Each row is where one point has got to under a steady rotation. How many steps took it there?
The counts run from 0 to 684.
[  3 -20   9  -7 -14  16  16  17 -10  -7  25  -8 -21  23  18   8   3   1
  -6   5  -9  21   5   1   7 -12  -9  -3   5 -14 -17  -4  22 -31  15  -7
   8 -18   2  -5  -7 -12 -11  11 -10  -4   4  -1  -4  -6  -3  -2  -5 -16
  -5  -2   7   0 -14 -37  13  21  14   5 -15  17   3   9  -7  -7   8  26
   8  14 -10  -3  -8   3  -4  -4 -23   7  21   1   2  -9  11  -2  -2  -8]	303
[  6 -24 -10 -15  34   4  -7  -6  -5 -17  10   2  -9  -3   5   6   7  -9
  -3 -14  -5   0   7   9   0   5  -4  27  10  14 -19  -3 -10  -2   9   8
 -14 -18   8 -22  11 -18 -16  21 -14  13  -1  -9  -9  -9 -19  18   3   1
  12  12  16  14  -2  -8   4 -11   4  14   0 -10   7   0   0  -4  20  -2
  -1   5   3   8  -8   8  30  14  -3  23  10  -7   8  35  -6  -6 -17  -4]	209
[  6 -14   1  -4  17 -11  -3  -5   8  15  -5   6   8  10  11  -8  -9 -11
 -14  12  -8   1 -19  20  -1   7  22  11  15   8  21  21 -14   0 -22   5
 -17 -17  -3 -12  -9  11   8   5  -6   8  11  10  16   7 -25  -8 -12   2
 -21  -7 -11  23   2   4   1 -32  -3  12 -13 -20  18  -5  -4  11  16 -25
   5   0  12   5 -11  -4   4  -5  17   4  10  -1  10  11   2  -4  -9  10]	73
[  9 -22  16  -1  -1  15  -4  -4  -9  10   8   0 -24  22   3   8  10  -8
 -12   7   9  12  -6  14  -4   2   6   6  21  -7   4  12   9  -4  -3  -4
  11  -1 -17 -20 -19   6  -3  27  -1   0  15  -7  12  14 -18 -22 -19 -16
 -16   3  -4  23 -11 -10  12  16   8  13 -17   9  17   1 -12  -5 -17  -2
  21  12  -3  -5 -14   6  -5  -1  -3   5  17  -9  12  -1  12  -1   8   2]	5
[  8 -11   8   5   7 -16  -8  -8  -5   7   4  12  -9   6  -5  14  10 -33
  -2   0  -6  25   7 -14 -13 -12  11  14  14 -19 -14  11   6   9   6  -9
 -15  -9 -13  -6  -6  11   4 -10   9  14   5  15  -8   5  -8 -30  -1 -16
  -6 -26  -9  -5 -14 -16   3  15  11  10  -9  14   5 -12   7 -13 -29   6
   8   9 -18 -21   7  20  -6  -4  -9 -12   3  12 -13 -27  -7   4  -2 -23]	237
[ 11  -4  11   8 -40   6   8  36  -2  -4  11 -10 -22  -4  10  18   8 -16
 -13  30  -9  14  -6   2  -7   2  14  -1  -6 -12  -6 -25   9  -3   8 -24
  12 -11   1   3  -6 -11 -14   6  12 -12   5  -8   0  16   0  -5 -27   1
  -2  12  -6  12  -3 -19   2  18  13  11   2   6  18  -5  -5  16  -7  -3
   9   3   9   2  10   4  -8  -9 -11  10  17 -26 -15   2   3  -2   1   2]	310
[  1 -19   3   8   7  15  29   0 -19   5  22 -15 -25  -4  20  -7  -2   3
  -6   7  -9   4  -9 -15 -13  18 -11 -19   9   4  -5  -4  -2   4  18   4
  27 -13   2 -17   2 -15 -13  14  -3   0   2 -15  16 -15 -18   5  -1  -4
   4 -11  -8   7   8 -15   9  21 -12   0  11  16  12  17   2   0  11   4
  20  -1  -1   1   2  -1  -1   7 -12  11 -11 -14  18   4   4   8 -18   1]	489
[  2  -6   2  -5  17   4  21   8   5   2   9   4   2   5  24 -17  -8  -2
  -7   8  -3  -9 -16  15  -6   3   8   1  10  13  19   9  -4  -6  -8   8
 -13 -18  17   0  -1  -7  11   6 -24   3  17  -1  20  -3 -16  11  -1   1
   0   3   0  27   5  -4  -6 -31  -9   0  -8 -21  17   5 -11  25  37 -13
  -7  -1  12  15  -9 -14   8  -2  12  10   5 -15  13  20  11  -1 -17  14]	570
[ 10   3   4   1 -15 -13 -21  12   6  -6   6  -2 -12 -11  -2  20  22 -26
 -13  22 -11  -1   4  -9 -14   7  24   2   8  -1  -2 -10   6  29 -13  -8
  -6  -7 -10 -13  -3   0  -9  -7  17  12  10   5 -13  19   0 -11 -28  11
  -8   9  -4   9  -7  -2  -6   3  26  15  -7 -11   8 -19  -9  21 -18 -15
 -11   5 -12  -3  -8  17 -16  -9   6   0   4 -13 -10  12 -11   2   0   0]	28
[ -5 -14   4  -5   5 -22  -2   2  -6  15   8 -11  -6  21   9  -4 -13   8
 -15  18 -26   5  -5 -22   6   7  20  -5   1   7   1   2   0  -2  -7  -8
 -11 -35  -5 -16  -5  -1   2 -23  14   3  -4  22   2   0 -11  -4   1   7
 -23 -15 -21   3  -8 -18  13   5  15   0  -8  -7   1   5   9 -13  25 -15
   5  -1 -12  -8 -13   4 -12   3  -7  -1   5  20   9 -27   4  -6 -12  -8]	667
[  6  -4  11  -5   5  16  16  -5   2  25   1  10  -1   7   9  -8  -8 -19
   2   5  10  -9 -22  20 -21   5  15  13  17   6  25  20   7  -5   1   5
   1  11  -5   3 -24  10  27   2 -11   1  17  -4  21  -1 -24 -17  -6   2
  -9  -4  -2  25   0  -1  -6 -13 -19   1  -6  -2  28  -1 -20  11  -4  -8
  10  -6  -1   3   2  -5  11 -15  13 -10  -3 -12   5 -15  17  15  -5   7]	567
[ 15   4   3   3 -11  11  15  11  13 -19  18  10  -1  -5  22  -4  13 -27
  13  22  -1   2   2   2 -18 -11  -4   5   5 -24   0  -4  17   5   3  -2
   5 -15   9  23  14 -13  -6   7 -11 -10  11  -8  -8  -3   4  -4  -5  -4
   7   0  15  -4  -8   4 -18 -23   3   2 -11  -5   7 -16 -20  33  22   8
 -12  -4   4   3  -6  -7   1 -17   2   9   9 -41  -6   5  -1  10  -7  18]	136
[ 13  -1   6   1  -5 -17 -23   5   6  -4   2   6  -6 -17  -1  23  23 -31
 -11  18 -13  -1   2 -15 -15   3  26   7  13 -11   1  -8  -7  33  -4 -11
  -9  -5  -4  -7  -8   7  -6  -3  20  14   6   2   3  18  -9 -14 -27   9
  -2  -2  -5   9   1   1  -7   3  20  15   5 -10  16 -21  -7  24 -15 -12
 -13   9  -3  -7   5  19 -10  -4   5   1   1 -12 -16  13 -17   4   5   2]	526
[  8  -5  11  -5  18  13   8  -6  -6  27  11 -11 -11  21 -10 -10  -9  -8
  -4   0  -9  -2  -4   0 -23   7  10   9  16  21   9  21   6  -4   1  11
   3  10 -18 -23 -18   1  19 -12  -5   9  19   1   3  -5 -18   0   3   0
 -11  -2 -15  15 -13 -11   8  11  -9   2 -10   3  15   3  -9  -5 -21  -1
  10  -4 -29   1 -15   6   0  -6   1 -20   0  10  20 -14  23  15 -19  -3]	476
[ 13   1  -3  -3  -7   9  -4  18   2  -7   3 -12 -13   9 -15  10  -4 -11
 -15   8  -7  12  13  13 -21   6  19  14   7  19  -5  -7  14  -2 -10   3
  -7 -15 -12 -19  -3 -10  -5 -16  -6   8  24  -6 -25  24  -4   1 -14   0
   1  18   1   7 -21 -16   7  -1  15  10 -20 -12  11  -2  -6  -1 -27 -11
  -3   5 -26   6 -27   3   2 -17   6  -5  10  -9   9   6  12  -2 -18  -2]	111
[  6  -8   8  -1 -11   9  30  11   4   8  13  -8  -8  11  31 -19 -15   3
  -4  31  -6  -3 -26   3  -8   2   5 -15   3  -9  15   2   5 -11  -6  -1
  11 -26   9  10  -3  -8  -1   2  -5 -13   5  -4  25  -4  -9   1 -10   8
  -8  -9  -8  13   2  -1  -6 -16  -8   0  -7  -6  15   1 -15  24  37  -5
   1  -3  13   5  -6 -16  -8 -12   0  11   7 -24  10   0   7   6 -10  26]	569
[ 14   1 -15  13   1   7  10  13  -4 -11   2   5  -6 -15 -12   5   2 -32
  10  -6  -6  16  11  15 -34   9   6  40  -3   4 -20 -17   0  11  11  -7
  -6  -2   2   9  18 -15   7 -11  -3  -5   6  -9 -20   3 -19   6  19  -4
  24   9  12   2  -8   0  -4 -12  -4   0   1   2  11  -7   2  -9 -16   0
   2  -9   0   2   4   7  27  -6  -6  -1  -9 -10  -9  -5  -1   2 -19 -15]	620
[  5 -18   9  -4  -5  10 -10 -10 -11   1  19   8 -21  11   6  13  21 -21
   4  12   3   4   2  -4 -26   6   4   6  22 -10  -3   8  24  17   3  -6
   8   6 -20  -9 -12   1  -9  13   8  12  14 -15 -10   9  -7 -27 -14  -9
  -5   2  10   2 -16 -13  -1  14  22   5 -11  16  16  -6 -16  -8 -14   1
  13   4 -22 -15 -20  18  -3  -5  -4  -6   3 -17  -5 -15   1   0   7   6]	218
[ 17  -3   9   7 -16   2   3   8   6  -4   0   5  -1  -9   8   4  -1 -35
   3  35  -2  10  -5   0 -22   2   5  -3   3 -37  -1  -6  12  13   6 -11
   8 -15  -7  12   9   0  -4  -2  15  -7  -4  -8   5   2  -6 -16 -15   1
  -6 -17  -3  -8  -6  16 -15 -10   1  11  -2  -4  12 -22 -14  25  -3   1
   5  -8   8 -12   2  -3   3 -22   6   0  10 -36  -4  -9 -14  12  -7  16]	633
[ 14   0   7  -5  14 -14 -22 -12  11 -14  -3   3  -1  -4  -6  11  -1 -37
  -8  17  -1  19   9 -16  -7   3   8  -2  10 -23 -11   6  13   1   6  -3
  -4 -35  -3 -11  12   9  -9 -10  10  12 -15   9  -5   0  -1 -22 -15  -5
 -16 -25  -4 -15 -12   6  -4  -8   7  24  -5  -2   0 -20 -12  16 -19   2
  -1   5 -13 -18 -13  -4  -1 -21  10   9  11 -19  12   3 -15   9 -13  -1]	629
[ -1  -8   7 -15   6  20  10   0   1 -17  23  -3 -25   2  22  11  19 -14
  -8   0  11  -5  -1   3  -6   6   2 -11  29   0   3   3  18  -9  21   6
   9  -7  17  -7 -19  -6  -6  20 -13  14   8 -12  10  -1   6  -8 -20 -11
   6   7  16  10   0 -26   1   9   3   5   1  12  12  12 -24  23   5  11
  -4  18  -8   1  -6  -7  -6  -3  -1  20   3 -22  13  16  10   1  -9   8]	501
[  0  -2  -5   7  19 -21  11   5  -4  17   4   9   1  -8  13  -6   7  -9
 -10  -3 -22  -9 -11  -4 -12   6  26  15  12  25   7  11 -21  27 -17   3
 -29  -8   2  -4 -11   4  17 -15  -5  11  19  13   9   7 -25   7   4  11
   4  -5  -7  27  14  -8  -3 -17   2   0  -4 -14  23   2  11   1  18 -28
  -9  -3   1  10   6   6  -3   7   2  -8 -15  18 -12   3  -3   2 -12  -6]	164
[  3 -13   8  -9   4  29  30  12 -15   3  20 -24 -21  21   8 -16  -9   0
   8   4  -3   6  -1  -4  -9   5 -18  -1   1   7 -20  -5  20 -24  20   5
  20 -16   2   1  -1 -22   3   2  -9  -4   3  -8   5 -12  -9  16  13  -4
  -5   2  -1   6 -19 -20   9  12  -9  -2  -2   6   2   9  -3   6   9  14
   8  -2 -11   2 -18  -4  10   2 -20   5   3  -7  22  -4  23  14 -23  -2]	193
[ 17 -12  -1  11  25  -2  10  -9  -6   0   3  26   2  -1   6  -5  22 -28
  14  -8  -5  10  -2  18 -18 -18  -3  32   6 -20  -6  20 -13  19  -7   5
  -9   6  -9   3   8   2   1  30  -7   0  23   1   2  -3 -27  -7  10 -12
   7 -17   3   9  -6  14 -12 -22  -1   8  -9  -7  17 -18   6   2   4   3
   7 -12  16   0   4  10  21   3  -2  -2  -1 -11 -12   9  -7   8  -5   0]	141
[ 15  20   5   3  -5   2  21  20  12  -5  14   2   6   5  12 -12   0 -19
   5  12 -21   2   2  -7 -21 -23   2  -6   1  -9   1   5  20  -8  -1   6
  -8 -12  -2  20  11  -5   9 -24 -17  -4  19   6 -19  -3   7   7   9   2
   7  -9  -4 -10 -11 -10 -12 -20   4  -8 -21  -5   0 -14  -9  26  14  19
 -21  -7 -19   7  -6  -5  -7 -21  -3 -14   5  -8   1  -7   4  12 -23  11]	543
[  2   0   2 -18  29  14  12  -3   0   6  17  -8  -8   8   7  -7  -5   0
  -4 -10 -13 -14  -4 -12 -13   2   7   0  18  29   6  14  10 -13  18  16
  -9   0   5 -11 -19  -6  18 -19 -17  16  13   8   7 -13 -10  16  11   7
   9   4   2  11  -3 -27   3  -5  -9  -8  -6  -3   6  10 -15   9   4   7
 -13  -3 -31   7  -7   1   8  -6  -6 -10 -10  20  19   1  21  14 -29   1]	475
[ -6 -10   2  -7   0 -23 -13  -6  -1   3  14  -1  -3  10  13  -9   8 -18
   7  21 -12  -6   1 -27 -14   8  15   2   6 -15  -7   0  16  21  -9  -8
 -15 -36  -3  11   7  -4  -2 -19  16   7 -12   6  -6   2  -9 -22  -3   6
 -15 -16   3  -8 -13   0  -6 -12  21  -5 -12  -6   7  -8  -7   3  32 -19
  -3  -1 -16 -17 -17   7 -13  -6   0  -5   3  -4  -8 -31 -10  -2  -8   3]	150
[  1   2  -4  -3  -2   4  18  12   9 -21  15  15  -8   6  16  -4   8 -25
  15   3   0   8   8   4 -23 -12   6  15   7 -14 -13   7  29  -5   4  -5
 -15 -16  14  28   4  -3   7  -4 -14  -4  13  -3 -21   2   0 -10   3 -13
  18  -3  26  -7 -22 -14 -10 -22  10  -4 -21   5  12  -7 -15   9  22  12
  -9   6 -10  -4 -10  -5   4 -18   6   0   2 -22 -16 -20   1   4  -7   3]	433
[  7 -12   5 -28  22  21   0  -6   8 -10  12 -10 -14   9   1  10  -7 -11
  -9  -5   1   2  -2   4   6   2  -4   3  18   3  -2   5  12 -37  23  12
   2  -9  15 -21 -10  -8  -2   3 -15  15  -7   3   7 -18  -2  11  -4   0
  -4   3   5   7  -7 -22   6   4 -13  11   4  -4  -1   6 -14  25  -3  19
  -6  15 -20   2  -4  -6  14  -4  -3  21  20  -5  29  25  17   9 -14  -3]	197
[ -9 -31   3 -15  15   4  -6 -16 -14  23   6  -2 -15  12   1   5  -2 -16
   0   1   6  -9 -15  -5  -6  25  15  21  12  15   2   1   0   8  13  -9
   0   5   1 -13 -27  -5  10   1  14  10  -9  -4  24  -7 -27 -15  -3   5
 -13  -2  -4  25  -1  -9  15  13  -2   0   6   4  18  14  -6 -14   6 -19
  19   4  -3 -16   3  12  13  11 -11   0  -6   9   2 -26   3  -1   4 -15]	579
[  8   9  13 -21  14  -4   3  -7  10  12   7  10   6  10   9   2   7 -26
   6 -10 -10  -6  -9  -7  -1 -22  13  13  13  -3   7  18   8 -17  15  -2
 -23  10  16  13 -26   8  30 -12  -6  17   5  24   8 -11  -2  -1   7   0
  -5 -10   0  12  -1 -13  -5 -11  -7   2 -10  -6   6  -4 -13  28   2  15
 -22   7 -17  -7  18   1  -1  -7   0  -8   4  18  -6  -6  13  21  -8  -8]	456
[ -3 -12  -1 -16  13 -13 -10 -14  14  10  -2  15  11  12   1  -6  -6 -27
  11   8  -2  -7  -5   1 -19   6  22  29   4  -4   4   9  13   5  -5  -5
 -22 -11  -4  16   0   0  20 -23   4   4  -3   3  -5  -1 -19 -18   8  11
  -8  -6  14   5 -17   5  -7 -33   8  -3 -14 -10  12 -10 -17  -5  23 -19
  -4  -2 -13 -12 -12   0  12 -11  11  -7   2  -3  -8 -38  -5  -3  -2  -4]	647
[ 14   1  -6   9  -4  -5   7  10   1 -10  10   0   5 -22  12  -1   6 -24
   9  23 -18   0   5 -22 -19   4   0  -2 -11 -14 -11 -21   0  24  11  -5
   1 -27   8  11  26 -24 -12 -12   9  -5 -12  -4  -8 -11  -9   9   6  13
   9  -6  -1  -7   1  10  -9 -10   6   4   9 -10   4 -17   0  23  24  -3
 -11 -10   1   2   6   7   4 -10  -7   5   1 -23 -12  10 -19   7 -16   8]	337
[ 11  -3   7  14  11  -3   8 -13  -4  -2  11   6 -10 -14  23  -5  21 -25
   9  10  -2   1  -9 -28 -19   6  -5 -11  14 -23  -3   6  -8  38   8   2
  11 -15   3  -3   8   0  -3  17  13   4  -2  -3  21  -8 -13 -16  -6  -5
   0 -28 -10  -2   6  13 -12  -2  -6   7   7   4  14 -12   1  29   7  -6
   2  -6   8 -11   5   2 -12   1  -6   0 -13 -26  -1   8 -17  12 -10   9]	637
[ 12   1  -8   7  -5  -9   2  11  -1   9   5   5   5  -9 -16   7   1 -31
   6  13 -17  13  11  -4 -32   3  15  27  -8  -1 -19 -15   2  22  -2 -13
 -10 -12 -14   7  17 -13   5 -29  14  -1  -3  -2 -25   8 -19  -5  12   8
  11   1  -3  -4 -13   0  -1  -6  11   0  -1  -3   9 -14   3 -16 -13  -8
   6 -13 -12  -8   6  15  16 -10  -5 -17  -3  -4 -18 -29 -10   6 -10 -18]	39
